In the rows, zero is written as 128.
Where one turn sends some rows of the set: a few examples, then the rows asked
Sorib: [193, 158, 100, 126, 152, 107, 118, 120, 123, 133, 120, 108, 118, 155, 160, 123, 123, 131, 130, 137, 115, 142, 143]
pize: [167, 108, 134, 118, 89, 198, 142, 118, 132, 129, 127, 167, 105, 142, 138, 128, 112, 154, 125, 138, 125, 144, 139]
lizu: [91, 175, 101, 104, 129, 121, 149, 90, 162, 118, 122, 139, 132, 113, 138, 113, 128, 131, 159, 159, 92, 146, 148]
Saso: [143, 132, 123, 123, 110, 129, 136, 141, 115, 159, 99, 158, 150, 166, 133, 123, 73, 90, 102, 139, 106, 120, 176]
musin: [124, 135, 87, 159, 149, 107, 129, 138, 121, 156, 87, 143, 109, 138, 112, 156, 139, 127, 156, 121, 142, 130, 133]
bovir: [98, 92, 146, 76, 145, 106, 141, 131, 127, 110, 144, 129, 148, 135, 176, 143, 108, 97, 128, 137, 139, 158, 97]
Ran: [97, 96, 124, 156, 147, 88, 109, 112, 122, 125, 153, 106, 102, 150, 156, 130, 124, 146, 108, 145, 142, 124, 112]
kul: [103, 118, 153, 64, 164, 142, 140, 121, 122, 113, 131, 153, 115, 110, 108, 149, 122, 137, 163, 119, 139, 169, 128]
Vupud: [145, 87, 127, 111, 111, 166, 92, 143, 119, 142, 125, 154, 94, 146, 132, 166, 128, 143, 102, 153, 113, 120, 138]
Remit: [91, 128, 155, 131, 119, 127, 101, 109, 122, 107, 130, 116, 156, 99, 144, 134, 112, 124, 119, 110, 135, 68, 126]
gafe: [125, 157, 139, 125, 157, 68, 148, 130, 144, 136, 132, 146, 139, 116, 131, 130, 115, 191, 131, 138, 130, 118, 153]
tope: [130, 148, 142, 91, 136, 129, 166, 107, 162, 123, 154, 109, 140, 118, 137, 116, 119, 149, 174, 179, 130, 154, 118]
momez: [135, 88, 123, 122, 139, 92, 136, 121, 135, 120, 157, 138, 128, 170, 82, 131, 118, 181, 130, 142, 137, 138, 141]
rifi: [115, 158, 133, 120, 83, 131, 112, 150, 132, 120, 83, 117, 130, 152, 164, 153, 101, 98, 122, 149, 105, 111, 154]
vil: [101, 133, 96, 120, 149, 125, 131, 129, 174, 124, 130, 168, 122, 58, 143, 129, 122, 107, 135, 131, 131, 110, 150]
lafub: [126, 100, 99, 106, 87, 77, 144, 123, 134, 122, 118, 122, 130, 94, 127, 129, 114, 65, 126, 143, 114, 131, 139]
zugop: [147, 64, 150, 122, 112, 116, 151, 126, 122, 126, 107, 151, 108, 123, 75, 134, 107, 143, 118, 134, 142, 127, 150]
soz: [123, 121, 139, 103, 113, 145, 124, 97, 118, 152, 171, 153, 141, 107, 100, 163, 129, 121, 152, 103, 122, 144, 105]
viz: [123, 88, 150, 134, 119, 104, 141, 116, 152, 168, 114, 129, 179, 124, 150, 114, 84, 152, 130, 135, 153, 130, 126]
Mim: [107, 112, 106, 140, 134, 127, 123, 136, 160, 64, 128, 104, 131, 129, 154, 109, 98, 133, 144, 171, 150, 120, 159]
linub: [124, 161, 78, 146, 115, 155, 159, 124, 153, 127, 124, 104, 119, 125, 121, 119, 87, 123, 145, 132, 110, 135, 180]
nopam: [122, 172, 174, 108, 130, 169, 118, 98, 120, 132, 137, 97, 136, 137, 137, 129, 123, 87, 129, 137, 106, 113, 143]
rasob: [141, 107, 122, 122, 116, 82, 168, 124, 140, 158, 127, 152, 99, 183, 136, 130, 115, 94, 103, 147, 127, 149, 153]
kulid: [137, 124, 132, 86, 141, 144, 96, 137, 98, 78, 142, 149, 97, 132, 121, 137, 108, 110, 84, 135, 108, 120, 133]
voti: [81, 127, 159, 111, 142, 192, 125, 125, 131, 138, 131, 141, 147, 155, 169, 115, 135, 132, 126, 139, 120, 141, 148]
temal: [115, 139, 159, 93, 145, 127, 155, 162, 94, 95, 139, 152, 118, 151, 134, 142, 131, 124, 153, 151, 125, 172, 111]
vas: [153, 138, 119, 111, 175, 128, 161, 125, 161, 149, 102, 135, 127, 135, 119, 85, 152, 117, 136, 121, 147, 127, 167]
Dez: [138, 55, 109, 120, 109, 182, 135, 125, 144, 118, 150, 137, 123, 95, 145, 118, 109, 114, 133, 141, 119, 128, 142]
dalo: [150, 99, 121, 113, 128, 133, 145, 126, 126, 148, 147, 109, 159, 137, 166, 123, 87, 87, 117, 98, 141, 152, 176]
sota: [120, 179, 163, 110, 102, 150, 133, 133, 126, 126, 115, 116, 137, 120, 102, 133, 143, 125, 102, 113, 105, 98, 114]

Remit turns into Dez
voti turns into kulid
Now find these:
kul turns into nopam
pize turns into temal
lizu turns into Saso
rifi turns into zugop
vas turns into Sorib
Mim turns into lafub
Ran turns into vil
rasob turns into gafe

Where one turn sends some rows of the set: a few examples, then the rows asked
Gisu: [116, 142, 144, 93, 198, 128, 138, 92, 131, 90, 107, 139, 136, 92, 142, 141, 107, 155, 137, 139, 131, 146]
zeme: [132, 116, 119, 146, 148, 88, 151, 154, 81, 176, 152, 132, 95, 151, 139, 130, 109, 132, 115, 149, 146, 94]
bobor: [119, 89, 137, 115, 164, 170, 168, 117, 85, 118, 109, 122, 152, 111, 152, 117, 129, 87, 106, 126, 100, 128]
roda: [133, 110, 133, 146, 154, 73, 124, 149, 69, 151, 141, 107, 107, 135, 136, 111, 91, 134, 128, 133, 150, 103]
Fude: [98, 114, 109, 90, 129, 91, 127, 111, 169, 123, 162, 150, 125, 159, 142, 117, 114, 131, 144, 144, 111, 141]
zolin: [112, 122, 114, 90, 169, 65, 145, 129, 79, 119, 133, 137, 120, 174, 125, 115, 99, 137, 119, 133, 124, 103]
Kef: [142, 130, 164, 165, 181, 130, 142, 127, 59, 78, 119, 110, 133, 131, 132, 124, 97, 122, 99, 142, 147, 111]
mova: [116, 129, 141, 153, 150, 145, 127, 94, 186, 90, 146, 159, 128, 119, 139, 152, 116, 133, 140, 149, 143, 152]
kud: [133, 126, 146, 205, 166, 131, 138, 117, 122, 94, 149, 150, 125, 148, 120, 145, 111, 101, 114, 154, 169, 114]
gek: [96, 102, 103, 75, 144, 112, 146, 134, 150, 151, 159, 144, 119, 132, 151, 117, 125, 132, 141, 158, 115, 147]
kolo: [106, 104, 121, 73, 173, 82, 121, 131, 101, 134, 136, 107, 133, 113, 145, 96, 103, 133, 144, 140, 120, 138]
Pagu: [111, 129, 114, 72, 150, 93, 155, 134, 118, 161, 133, 147, 98, 142, 146, 140, 110, 170, 131, 139, 113, 118]
noz: [116, 109, 122, 124, 121, 114, 129, 146, 153, 180, 161, 135, 95, 119, 156, 134, 116, 149, 142, 149, 132, 132]
zilo: [139, 118, 154, 124, 142, 162, 164, 112, 92, 140, 90, 131, 117, 103, 161, 154, 115, 148, 110, 101, 100, 111]
rarul: [113, 111, 104, 94, 173, 86, 167, 144, 76, 147, 150, 140, 121, 162, 131, 112, 116, 116, 111, 159, 127, 107]
Bek: [127, 123, 146, 197, 146, 144, 127, 108, 163, 101, 155, 153, 121, 127, 135, 149, 114, 116, 132, 150, 162, 136]
leno: [120, 101, 125, 144, 115, 100, 104, 129, 154, 153, 170, 123, 112, 118, 152, 109, 105, 128, 151, 145, 138, 139]
lubar: [117, 140, 159, 90, 189, 137, 138, 106, 102, 71, 107, 111, 148, 106, 146, 128, 105, 148, 119, 136, 112, 143]
danas: [112, 113, 107, 134, 121, 105, 149, 140, 146, 157, 175, 159, 100, 177, 138, 137, 122, 123, 122, 158, 131, 114]
Fasu: [132, 114, 149, 153, 113, 172, 163, 113, 127, 131, 111, 154, 106, 144, 149, 168, 121, 134, 107, 104, 105, 109]
Feko: [117, 141, 153, 126, 135, 152, 128, 90, 175, 74, 140, 146, 137, 128, 152, 143, 116, 144, 124, 145, 113, 150]
miras: [121, 145, 142, 101, 218, 114, 151, 100, 90, 84, 101, 136, 142, 113, 131, 139, 105, 142, 122, 141, 137, 126]
Bizuk: [138, 97, 157, 172, 140, 173, 151, 133, 88, 145, 113, 116, 123, 108, 154, 139, 120, 104, 107, 114, 120, 111]
raza: [121, 85, 147, 133, 131, 187, 151, 117, 130, 131, 119, 125, 133, 89, 161, 128, 125, 111, 125, 118, 104, 144]
pulid: [142, 130, 158, 203, 126, 146, 134, 112, 131, 83, 150, 142, 123, 153, 138, 141, 108, 118, 104, 150, 145, 121]
Vit: [131, 118, 140, 137, 147, 155, 181, 114, 81, 118, 104, 153, 126, 163, 140, 157, 124, 111, 89, 112, 101, 92]
zopuz: [115, 105, 116, 85, 173, 95, 146, 149, 85, 170, 137, 114, 112, 106, 151, 109, 109, 140, 133, 152, 127, 125]
gomot: [117, 91, 112, 146, 146, 85, 132, 139, 102, 126, 172, 130, 129, 163, 129, 91, 106, 88, 125, 157, 144, 119]
Bido: [133, 141, 147, 147, 214, 112, 150, 115, 68, 93, 111, 128, 135, 120, 126, 137, 102, 123, 112, 142, 156, 109]
Sol: [113, 85, 134, 144, 136, 178, 167, 118, 119, 109, 131, 147, 143, 151, 141, 130, 135, 74, 102, 129, 105, 125]
zeka: [118, 91, 110, 147, 143, 108, 142, 154, 111, 166, 178, 129, 115, 141, 143, 106, 121, 94, 125, 168, 143, 121]
gafu: [132, 126, 159, 174, 123, 160, 119, 103, 167, 87, 153, 136, 130, 121, 151, 135, 110, 126, 122, 151, 132, 148]
Suv: [117, 134, 130, 87, 139, 80, 118, 122, 133, 149, 130, 129, 103, 129, 150, 136, 99, 178, 147, 122, 118, 122]
Lev: [115, 143, 143, 116, 168, 137, 133, 88, 171, 93, 122, 153, 127, 102, 145, 157, 112, 160, 143, 139, 133, 151]
nakol: [139, 118, 155, 187, 158, 138, 144, 122, 90, 71, 146, 128, 137, 152, 129, 120, 105, 97, 96, 155, 149, 119]
med: [128, 143, 158, 115, 192, 123, 150, 115, 68, 69, 104, 120, 141, 138, 131, 134, 100, 142, 101, 137, 124, 117]
Zoru: [127, 119, 119, 161, 110, 82, 129, 127, 133, 139, 165, 153, 98, 178, 134, 131, 102, 133, 127, 139, 140, 103]
Lag: [134, 125, 145, 183, 198, 121, 145, 120, 81, 92, 135, 135, 135, 136, 120, 131, 107, 96, 110, 153, 167, 111]
Mupu: [112, 106, 130, 99, 141, 168, 180, 100, 125, 104, 107, 162, 135, 148, 148, 144, 130, 117, 105, 117, 86, 126]
bibo: [120, 152, 161, 103, 156, 143, 125, 95, 143, 83, 112, 128, 134, 106, 156, 147, 107, 170, 125, 131, 108, 145]

Bizuk turns into zilo
Lev turns into kud
Suv turns into Zoru
Now find these:
gek turns into zeka
bibo turns into pulid

